Named moves, each a turn or a mirror, and the order they were made in; the first pair answered:
k630 (before -> after):
[-0.3  5.3 -6.7  3.7 28.9  2.5 10.1  1.8 12.1  5.4]  ->  [  7.4   3.9  -9.5 -24.9   9.3   3.4  -4.5  13.1  -0.4  -9.6]
[-30.3   3.5 -17.2 -21.4  31.7   1.2  -0.9  20.4   7.9   2.5]  ->  [-33.1   2.5 -17.8 -22.6  30.8   0.6  -3.0  19.4   8.0   2.4]
[ -5.8 -14.6 -13.1   3.5  16.5   8.2   7.0  -0.7  -3.3 -20.0]  ->  [ -6.4 -14.0 -10.8  -2.6  10.8   7.5   3.8   1.3  -6.0 -24.4]
k842 (before -> after):
[  3.6  -0.4  23.7  13.2 -19.4 -12.8   8.8   8.9  -0.7   6.5]  ->  [ -9.2  -7.0  22.3  10.9 -13.5   8.5   5.0  20.0  -1.5  -5.9]
[ 22.6   2.2   2.3   3.9   7.0 -32.0   3.8 -13.0   0.3  13.9]  ->  [ -8.9  -9.7   3.8  -2.2  19.4  25.4  -5.7  16.4  -5.6 -19.1]
[-24.7   7.9   1.3  11.0  32.8  15.0   0.9   2.6  11.1   5.3]  ->  [-11.1  14.9   2.2  12.3  27.2 -11.7   6.4 -11.2  16.9  23.0]
k222 (before -> after):
[ 15.2 -17.5   2.6  -8.5 -18.8  30.2  -0.5   7.6  -4.3 -24.3]  ->  [  2.2 -22.5  -5.0   0.0  -1.0  34.8   3.6  10.2   3.3 -22.5]
[-11.6   0.6 -25.4   6.1  35.8  -1.9   7.9  -5.6  20.9  11.2]  ->  [-20.6  17.7  -7.4 -17.6  29.9 -12.5  -4.6  -0.1  11.3  22.7]
[  4.0 -26.6  -5.5 -46.6 -23.7  -1.5 -14.4  15.4 -16.4 -18.4]  ->  [ 12.4 -36.5 -19.1 -30.7 -22.9   7.5  -9.1   8.1  -9.2 -30.2]
[  9.5  21.0  -9.3 -49.6  -0.8 -18.9 -13.3   0.3  -2.8  11.9]  ->  [ 36.9  11.0 -24.3 -33.9 -18.1 -10.5  -6.2  -9.7  -2.9  -1.4]
k218 (before -> after):
[-14.9 -33.2  -8.1  32.0  10.6  13.2  13.6   4.2   9.6 -19.6]  ->  [-14.7 -16.8  18.0  17.9 -10.5  34.7   5.3   9.9  -5.9 -24.5]
[ -6.9  -5.8 -17.4  -8.4  23.2 -10.0  -3.7   3.0   2.0   7.5]  ->  [-10.6   4.3  -7.6 -15.5  16.2  10.7  -8.9  12.5  -3.3   0.0]
[ 18.4  21.4  14.5 -19.4 -12.9  -1.9 -11.2  -7.0  -6.7  25.1]  ->  [ 17.6   5.5  -8.3  -5.5   3.9 -26.5  -1.1 -15.1   7.7  31.3]
k145 (before -> after):
[-3.1 20.3  4.9 18.0  5.3  7.8  4.6  4.5 16.7 19.4]  ->  [  2.0  10.5 -17.3  15.2  12.0   2.8   8.4   1.2  22.8  11.2]
[-13.9  10.1 -19.4   2.1  25.4   0.5  -7.8  -1.4  26.5   9.1]  ->  [ 17.9  13.6 -24.7  -0.5  -2.0  23.7  -7.8  -5.1  15.8 -11.5]
[ -1.7   9.0   1.6  -1.3  -4.0 -16.7  12.0 -10.0  -5.2  10.8]  ->  [  3.0   3.9 -12.1  -4.9   0.9 -18.0  13.9 -10.1  -2.3   5.2]
[  3.0 -10.1 -12.1 -18.3 -12.0  -0.1  -0.1   9.2  -5.0 -15.9]  ->  [ -5.8   2.0  14.1 -14.5 -18.6  -0.6  -1.5   9.5 -11.5  -7.8]
Then:
Each pair is 2 to 3 moves apart.
[ 19.0 -27.4 -21.4   9.9 -20.0  11.6  -0.3  -1.1   5.8 -28.0]  ->  [ -1.6 -30.0 -27.8  23.0   9.1   3.1   5.7  -3.2  19.0 -11.5] : k842, k222
[-20.6  18.4  22.0  -4.2  11.8 -10.5  -0.7   2.6   1.3  25.4]  ->  [ 25.2   0.6 -23.2  -1.9  -3.5 -18.4   7.0 -14.4   9.7   7.2] : k222, k218, k145
[-15.5 -11.1  -2.5  19.0  18.5 -40.2   9.9 -23.2  16.1  16.1]  ->  [  0.7 -25.4 -14.5 -26.5  -7.1 -48.2  -7.6  -5.6   2.0  -8.4] : k630, k145, k218
[  3.6  10.1   4.9 -16.6  -6.4 -36.8  -7.4  14.2  -5.0  24.2]  ->  [-14.5 -10.2  -4.9  37.5  18.0  16.6  10.9  17.3   9.3   0.9] : k222, k842, k630
[-11.9  -7.8   5.6   2.3  -3.8 -16.9  -6.6   4.9 -10.6   6.5]  ->  [-14.5 -11.1   3.8  17.9  -0.6  -2.8  -3.2   2.6  -8.4   3.0] : k222, k842, k630
[ 2.7 17.6 22.2  4.7 -8.7  3.5  4.0 -7.5 -2.7 19.1]  ->  [ -9.5   6.1  20.9  12.8   5.3 -10.7   4.6  -5.6   1.8  22.7] : k630, k222, k145
[  5.7 -19.4  -6.1   2.4   2.2 -21.6   6.3  -6.7   1.0   0.1]  ->  [ 17.0 -15.6  -7.3  13.9  -3.3  -8.0   9.7 -11.1   0.8  -5.3] : k222, k145, k630
[-32.6   7.6  15.8  -2.2  23.2   1.3   0.7   0.6   5.8   3.7]  ->  [ 15.6   3.3 -16.4 -27.7  -4.1   5.6  -0.3  -4.8   1.7 -21.2] : k222, k145, k145
[ -3.9  -5.3  19.1  -3.9 -15.0 -16.7 -13.7   4.5  -4.9  -2.7]  ->  [-12.9 -11.4 -10.6   1.5  12.6   7.0  -6.9   9.0   8.0 -15.4] : k630, k145, k218
[  0.3  21.3   7.5  15.9  12.1  -4.2   7.6 -12.2  12.5  25.6]  ->  [  3.3  13.2   5.3 -18.3  -9.2  27.4  -9.0  12.9  -4.8  -8.6] : k842, k630, k222
[  7.0 -10.4 -13.9  13.5   5.9 -25.5   8.3 -18.8   6.9   8.5]  ->  [ 15.3 -17.4 -23.7  -3.1  -3.8 -13.4   0.0  -5.0   3.0 -12.7] : k630, k222
[-25.3   1.8  20.0  23.6 -15.0   6.0 -15.1   2.5  -3.5   1.7]  ->  [-32.7 -11.1  -8.2  -3.7  -0.7 -11.4 -24.0  12.7   0.0  -5.3] : k630, k145, k630
[ 17.9   9.5  22.2 -19.4 -31.7 -13.1  -2.4  -5.0 -17.4   0.3]  ->  [-17.9  -1.6  23.2   2.9  -6.3  35.1  -2.0  10.2 -12.6 -20.8] : k630, k842, k630
[ -9.8  14.6   1.4 -23.3   9.0   1.3  -5.0   9.7  -2.3   5.6]  ->  [12.9 18.6 -0.1 -8.6 -9.1 20.1  2.7 -1.2 -3.1 -0.6] : k630, k145, k145
[ 13.7  13.4 -16.4  11.3  -4.6  21.7  -0.5   0.1   8.8 -21.1]  ->  [ -7.0  23.9   9.8   3.0  -1.4  25.2 -10.2  11.3   2.2 -12.0] : k222, k630, k145
[-17.5   0.6  -2.1 -29.7  -0.2 -23.0  -5.3  11.4 -13.6  19.3]  ->  [ 19.2  -7.2 -27.0   9.3  -7.0 -17.5  16.5 -15.4   1.6  13.8] : k222, k630, k145
[  6.4 -10.7  14.1  23.4 -16.3   7.5  -8.0  -4.1   6.0 -19.1]  ->  [-24.2 -14.4  22.7  10.7  -3.5   4.1 -15.5   6.0   3.8 -15.6] : k222, k630, k145
[ 13.9   1.3  -7.3  39.0   6.3   7.1  15.5 -15.8  16.1  -4.8]  ->  [-12.6  19.7  17.8 -29.9  -2.4  -2.0 -18.3  17.2  -6.0   3.1] : k222, k222, k630
[-23.0 -30.1  20.6  34.7   0.8   9.4   3.6   4.9  -2.3  -8.5]  ->  [-28.2 -38.9  -0.5  26.6  12.9   1.3   3.5   7.7   4.0 -10.4] : k218, k145
[ 22.3 -10.6   8.4  14.4 -26.7   1.9  -5.1  -7.4 -15.1 -19.0]  ->  [-28.8 -16.9   1.2  17.0  29.4 -12.6  -6.9   4.4   6.6   0.6] : k218, k222, k222
[-14.0  12.8  -4.8 -16.9   6.7   9.1  -3.9   8.1  -3.6  -5.4]  ->  [ -1.0  11.1  -6.9  17.5   8.8   5.2  11.7 -13.3   7.4   4.1] : k222, k222, k630
[ 10.6  -9.4 -11.7  20.8  14.7  -3.9  12.1   7.1  13.8   0.9]  ->  [ 19.4   3.5  -7.6  -3.9  -3.2  21.2   5.6  16.4   2.1 -12.4] : k222, k145, k218
[ 11.0  -0.9  16.4   1.3 -30.7   5.9  10.9  -1.7 -18.3 -27.3]  ->  [-25.1   0.9  21.5  21.4  13.6 -17.9  16.0  -5.3   1.0   8.6] : k630, k145, k222
[  8.0 -26.6  -1.5 -14.6 -29.5 -16.0 -18.8  12.9 -13.4 -18.3]  ->  [ 15.8 -14.4  10.4  43.4 -23.5  -0.3   6.7 -12.9  -1.7  -6.0] : k630, k145, k145
[ 2.1  1.5 -9.1 16.6 17.0 18.3 -0.3 -1.0  4.3  6.2]  ->  [ 8.7 13.0 16.0 -1.6 -7.0 -5.8 -9.8 -1.2 -9.2 19.0] : k630, k145, k842
[ -7.8   6.3  11.3 -22.6  -5.9 -27.6  -6.8   1.3  -3.2  10.3]  ->  [-30.4   2.1  12.2   7.5  21.3  -4.7   3.6   3.8   6.6   9.0] : k842, k630
[-11.4 -31.3 -18.2  11.1  12.2  29.2  -2.1  10.8  12.1 -14.1]  ->  [ 26.6 -19.8 -18.0   6.7  -5.5 -29.0   2.9 -17.4  12.6  16.0] : k630, k842
[-18.2   5.2   3.6  -5.2  26.7   3.4  -1.4   2.5   2.0  21.9]  ->  [ 15.7   5.1   2.3 -16.1  -3.8 -20.7  -2.7 -13.2  -7.3  18.1] : k222, k218, k222
[-22.6   9.8  29.1  -6.8 -14.6   7.0  -0.3  10.1   2.3   6.7]  ->  [  7.7  -7.0  -5.5  13.6 -10.1 -25.3  19.4 -14.4  17.5  12.7] : k842, k222, k218
[ 9.4  3.2 -2.9 12.6  5.7 12.9  5.0 -2.5  1.7 -6.0]  ->  [-5.5  4.1 -1.7  0.1 14.4 15.6 -2.2  7.0 -1.6 -8.0] : k630, k222, k222
[ 42.9  28.5 -10.2 -38.0 -25.0  -5.5   2.6 -13.1  -3.9   1.1]  ->  [ 22.9  12.4   6.9  26.8  -1.1 -29.1  21.4 -31.2  14.5  24.3] : k222, k145, k218
[ -5.0  21.0   2.9   7.5   3.5  14.4  -4.6  13.7 -13.6  -0.9]  ->  [ 13.6  18.6  -7.3  -6.7  -6.1  -9.7  -6.5   9.6 -14.8   1.3] : k842, k218, k630
[  7.4   8.6 -27.3   0.7  12.9   8.4  12.0  -7.3  17.2   5.9]  ->  [-6.4 17.6  9.1 12.2  5.3 -2.2 11.9 -9.4  9.9 23.4] : k145, k145, k218
[  5.7  10.9   4.4   1.1  -2.6 -23.1   5.5 -10.3   4.7  25.2]  ->  [ -8.8  13.8  -0.9 -11.1  15.2 -13.9   2.0  -0.5   8.3  22.7] : k218, k222
[-11.6  -9.3  -0.7  47.7  20.9  23.2  13.5  -8.4   9.7  -7.7]  ->  [-23.4  14.5  29.8  25.6   6.9  38.1   0.6   5.0  -4.3  -2.0] : k218, k222
[ 0.2 -2.4 -8.4 18.5  9.6 25.0 14.8  1.3  9.4  1.4]  ->  [ -3.0  -6.0 -12.9  -7.6   2.2  31.9   4.7  14.9   1.7 -12.4] : k630, k222
[ 12.9  -6.2  -1.1 -14.5 -35.1 -23.6 -15.0  -2.3 -11.0 -10.7]  ->  [  5.5 -17.8  -4.2 -10.6 -32.3 -21.5 -14.3   0.2  -9.4 -18.1] : k842, k218
[-21.2  -7.3   1.0  20.1   0.7  10.3   5.9  -4.2   7.3 -10.6]  ->  [ -5.8 -13.0  -2.1  10.2 -21.1   4.4   0.5  -3.7  -1.8 -20.9] : k630, k218, k222
[ 12.0  11.9  10.8  -6.3 -27.8  -3.7  -9.4   0.2  14.4  -3.5]  ->  [-13.0  12.6  17.1  17.7  -0.2   4.5  -2.3  -3.0  22.0   5.3] : k842, k630, k222
[-11.5  -8.3  11.3  -7.7   3.7  -3.2  -6.8  15.3 -14.8  -7.1]  ->  [ -3.9 -16.5   4.2  -2.6   0.0  -8.1  -7.2  12.4 -14.7 -14.3] : k222, k218, k842
